Here are some points, one per row:
[-1.56  1.68  1.32  0.91 -0.6  -0.43 -0.87 -1.76  0.94 -1.06  0.56  1.38
 -1.72  0.8  -1.36 -0.68 -0.24  0.88 -1.05 -0.91 -0.26  0.39 -0.99  0.55]
[ 1.4  -1.05 -1.33  0.38  1.21 -1.25 -1.03 -0.13 -0.71  0.84 -1.57 -0.26
 -0.04 -0.83 -0.3   1.41  1.4   0.93 -1.05 -1.07 -1.21  1.14  1.02 -0.45]
[ 0.99  0.91  1.57 -1.   -1.1  -0.52  0.    1.08  1.34  0.62 -0.81 -0.8
 -1.26  0.43 -0.47 -0.15  1.1  -1.19  0.17 -0.93 -0.89 -1.19  0.88  1.14]
[-0.68 -1.35 -0.95  0.97 -0.54  1.45  0.81 -0.98 -0.8  -1.49 -0.5  -0.87
  1.32  0.56 -1.    1.03  1.15  0.96 -0.62 -1.14  1.53  1.02  0.1  -0.51]
[-1.27 -0.82  1.54  1.66  1.24 -0.94  0.42  1.17 -1.2   1.26 -0.93 -0.73
  0.85 -0.71  1.45 -0.48 -0.88 -0.35  1.13  0.93  0.31 -0.54 -0.44 -0.64]
[-0.61 -1.43 -0.74  0.63 -1.63  1.12 -1.38 -0.92 -1.79 -0.82  0.71 -0.69
 -1.71  1.05 -1.22  1.2   1.5   0.93 -1.77 -0.92  1.49  0.93 -0.76 -0.66]
[-0.72 -1.21 -1.25  0.51 -1.03  1.23 -0.72 -0.97 -0.72 -1.22  1.06  0.18
  0.68  1.28 -0.96  0.31  1.1   0.84 -0.7  -1.06 -0.71  0.73 -1.11 -0.81]
[-1.6  -0.76 -1.15 -1.37  0.06 -1.04 -1.1  -0.37 -0.8   1.07  0.29  1.59
  1.35 -1.14  0.41  1.22  1.85  1.56 -0.92 -0.34 -1.26  0.95 -0.01 -0.81]
[ 1.63  1.12  1.4  -0.76 -0.57  0.52  0.99  0.82  0.79  0.94 -0.84  1.68
  0.36  0.36 -1.6  -0.51 -0.87 -1.09  1.4   0.58 -1.2  -0.53  0.87  0.91]
[-1.29 -0.82 -0.91  0.99 -0.82  1.26 -0.79 -0.15 -0.41 -1.15 -0.4  -1.
  1.22  1.15 -0.99  0.66 -0.11  1.01  0.62  0.27  0.86  1.13  1.62 -1.04]
[ 1.15  0.62 -0.33  1.11  1.82 -0.17 -0.95  0.27 -0.48  1.3  -0.35 -0.09
  1.04 -0.71 -0.62  1.42  1.12  1.2  -0.97 -0.88 -1.43  0.5   1.09 -0.8 ]
[-1.03 -1.26 -1.18  0.57 -1.22  1.05 -0.46 -1.24 -0.21 -1.12  0.94  0.31
  1.25  0.59 -1.09  0.96  1.1   0.79  1.28  0.63 -0.75  0.65 -1.03 -0.52]
[ 1.49  1.43 -0.27  0.86  1.2   0.29  1.26 -1.38  1.34 -0.97  0.48  0.
 -1.83  1.28  0.65  1.4   1.32  0.54  1.36  0.54  1.84 -0.65 -1.   -1.54]
[-1.06 -1.34 -1.24 -0.9   1.19 -0.95 -0.11  1.06 -0.77  1.01  0.94  1.1
 -1.35 -0.63  0.97 -0.63 -0.19 -0.51 -0.79 -0.38  0.65 -1.16 -1.16 -1.33]
[ 0.5   0.74  0.95 -0.62 -0.67 -0.76  0.    1.29  1.02 -0.66 -1.    0.65
  1.51 -1.16 -0.71 -0.95 -0.82 -0.38 -0.81  1.13  1.51 -0.93  0.9   1.34]
[-1.13  0.66  1.29  1.03  0.78 -0.53  0.12  0.34  1.63 -1.41 -1.19 -0.95
  0.24  0.64 -1.43 -1.25 -0.37  1.32 -0.93 -1.1   0.32  1.16 -1.1   1.12]
[ 0.05  0.78  0.82 -1.04 -1.66  0.41 -1.15 -0.67  0.59  1.27 -0.79  1.1
  0.53 -0.67  1.12 -0.96 -0.91 -0.32 -1.02  0.17 -0.21 -1.03 -0.18  1.28]
[-0.56 -0.99  1.02  0.56  1.31 -1.17  0.86  0.89 -1.29  0.35 -0.34 -0.82
  0.61 -1.05  1.32 -0.83 -0.71 -1.    0.34  1.13  1.07  0.41 -0.51 -0.92]
[ 0.76  0.7   0.76 -1.24 -0.87  0.53 -0.5  -0.39  0.79 -0.49 -0.94  1.17
  0.85  0.53  1.29 -0.49 -0.91 -0.83 -0.96  0.81 -1.26 -0.83 -1.12  1.49]
[-0.6   1.    0.96 -1.14 -1.08  1.53 -0.7  -0.32  0.97  0.06 -0.48  0.4
 -0.42 -1.55  0.24 -0.26 -1.03 -1.03 -1.27 -0.27  0.31 -1.29 -0.81  1.38]
[ 1.01  0.53  1.29 -0.53 -0.23  1.    0.35  0.2   1.3   0.93 -1.26  1.2
 -1.42 -0.35 -0.91 -1.25  0.81 -0.66  1.35  0.02 -1.12 -0.85  1.35  1.39]
[-0.82 -0.93 -1.27  1.02 -1.57  1.03 -0.15 -0.8  -1.61 -1.29  0.71  0.21
  0.78  1.03 -1.21  1.17  1.08  0.94 -0.18 -0.51 -0.79  0.18 -1.38 -0.67]
[ 1.9  -0.62 -0.93  0.23  1.59  0.67 -0.5  -1.17 -1.21  0.9  -0.35 -1.08
 -0.13 -1.52 -0.81  0.82  0.96  0.99 -1.61 -1.25 -1.26  0.88  1.02 -0.95]
[-1.34  0.8   1.72  0.03 -0.35 -0.43 -1.09 -1.08  0.97 -1.14  1.    1.54
 -1.44  1.02 -0.85  0.9  -1.16  1.15  0.76 -1.27 -0.84  1.24 -1.21  1.56]
[ 1.99 -0.5  -1.03  1.11 -1.18  0.51 -1.06 -1.22  0.72 -0.82  0.88 -0.82
 -0.8   0.96 -0.64  0.76  0.86  0.81  1.24 -1.7  -0.28  1.09  1.03 -1.29]
[-1.3  -0.23  0.65 -0.78  1.17 -1.14  0.99 -0.36 -1.42  0.37  0.94  0.94
 -1.39 -1.1   1.09 -0.3  -0.96 -0.53  1.03  1.57 -1.04 -1.12 -0.81 -1.  ]
[ 0.65  1.17  0.63 -0.29 -0.16 -1.05 -0.97  1.68  0.77 -1.65 -0.98  0.74
  1.45 -1.02 -1.27 -1.08 -1.18 -0.85  0.77  1.54 -0.55 -0.85  0.91  1.6 ]
[ 0.93  0.91  0.92 -1.09 -1.3   1.15 -0.33  0.98  0.11 -1.39 -0.25  0.9
 -0.66 -1.08  1.3  -0.76 -0.05 -0.69 -1.09 -0.88 -0.93 -0.93 -0.62  1.07]
[ 1.56  1.31 -1.69 -1.01  0.16  0.83  0.75  1.01 -1.26  1.09  0.9  -0.94
 -1.29  1.34  1.39 -1.22  1.28 -0.62  1.5   0.99  1.4  -0.74 -0.3   1.16]
[-0.52 -0.98  1.24  0.73  0.87 -0.97  1.16  0.74  0.84 -1.37  0.93 -1.11
 -0.38  1.56  0.18 -0.77 -1.17  2.14  1.26  1.14  1.28 -0.66 -0.83 -1.03]
[ 0.22  0.91  1.07 -0.78 -1.32 -0.42 -0.9  -0.37  0.45 -0.58 -0.58  1.24
  0.71 -0.79  1.66 -0.63  0.04 -0.97 -0.91 -1.   -0.2  -1.18  0.5   1.37]
[-1.33 -1.26 -0.27  1.25 -0.83  0.77  0.6  -0.8   1.44 -1.13  0.89 -0.69
  1.33  0.56 -1.15  1.2  -1.34  1.21  1.02  1.54 -0.02  0.82  1.71 -0.51]
[-0.78 -0.92 -1.23 -1.57  1.19 -1.24  1.34  1.17 -0.8   0.29 -1.24 -1.07
 -1.08 -0.74  1.41 -0.97 -1.16 -0.49 -0.99 -1.52  1.12  2.01 -0.68 -1.07]
[ 0.78  1.53 -0.45  1.21 -0.74  0.79 -0.41 -1.1   1.55 -0.83  1.39 -1.21
  0.47  0.73 -0.86  1.    1.19  0.63  1.18  0.82 -1.32  1.2   0.93 -1.68]
[-0.63 -1.3  -0.17  1.24  1.24 -1.18  1.05  1.32 -0.63  0.78  1.2  -0.57
 -0.46 -0.71  1.43 -1.29 -0.86 -1.05 -1.3   0.19  0.65  1.7  -0.77 -0.39]
[ 0.74  0.84  1.05 -0.6   0.33 -0.52  0.24  0.92  0.76 -1.16 -0.69  0.71
  1.71 -0.67  0.57 -0.84 -0.75 -0.71 -1.33  0.99  1.63 -0.69  1.62  1.57]
These points spread out most along one direction. Take the direction at right angles to it along which they spread out most. Go by this last direction. For each point below, how far along it does it lie, from 0 to 99? The average is 50, and the first point in the table lies past the average. One standard deviation of the points above along it is 16.
[-1.06 -0.81  0.4   0.2   1.21 -1.04  1.    1.08 -1.07  0.9  -1.26 -0.56
 -0.21 -0.4   1.31 -0.67 -0.75 -1.06 -1.14  1.38  0.71  1.54 -0.42 -1.  ] 17
[ 1.13  0.56  0.03  0.71  1.07 -0.61 -0.76 -0.77 -0.37  1.25  0.34 -0.93
  0.97 -1.62 -0.95  1.38  1.37  0.22 -0.41 -0.71 -1.19  1.08  0.66 -0.86] 47
[-1.19 -0.93 -1.1  -0.55  1.31 -1.21  0.26  0.46 -1.02  1.    1.01  1.42
 -1.15 -0.5   1.19  0.07 -0.91 -1.19 -0.6  -1.72  0.38 -0.78 -0.69 -1.08] 22
[ 1.43  0.64 -1.28 -1.42 -0.82  0.97  1.28 -0.87 -1.09  1.46  1.04 -1.11
  1.42  0.45 -0.94  0.75  1.18  0.37  0.85 -1.54 -0.01 -0.07  1.06  1.68] 59
[-1.22 -1.33 -1.17 -0.89  1.32 -1.41  0.62 -0.35 -0.98  0.88  1.    0.37
 -1.38 -1.    1.04  0.36  0.18 -1.2  -0.72 -0.24 -0.18 -1.44 -1.17 -0.46] 22
[ 1.26  1.19 -0.95 -0.53 -0.12  1.38  1.19  0.95  1.    1.36  0.61 -0.94
 -1.49  1.15  1.42 -0.13 -0.39 -0.99  1.21  1.18  0.89 -1.2   0.62  1.06] 48
[ 1.24  0.88  1.22 -1.14  0.16 -0.1  -0.34 -0.13  1.02  0.73 -1.04  0.89
 -0.26  0.86 -1.35 -1.12  0.11 -1.48  0.89  0.5  -1.11 -0.76  1.1   1.14] 65
[-1.16 -0.57 -0.95  0.8  -0.62  1.23 -1.23 -0.68  0.94 -0.88 -0.26 -1.41
  1.37  0.54 -1.42  0.65 -1.35  1.1   1.42  1.47  0.44  0.95  0.25 -1.15] 58
[ 1.46  1.08 -1.42 -0.71 -0.67  0.67  1.11  0.67  0.38  1.39  1.39 -0.49
 -1.52  1.51  1.34 -0.22 -0.54 -0.67  1.14  0.97  1.33 -1.02  0.94  1.24] 48
[-0.84 -0.61  1.4   1.27  1.27 -1.31  1.11  0.87 -1.05  0.56 -1.14 -0.59
  1.41 -0.4   1.35 -0.28 -1.09 -0.63  1.19  0.82  0.31 -1.25 -1.1  -0.88] 24
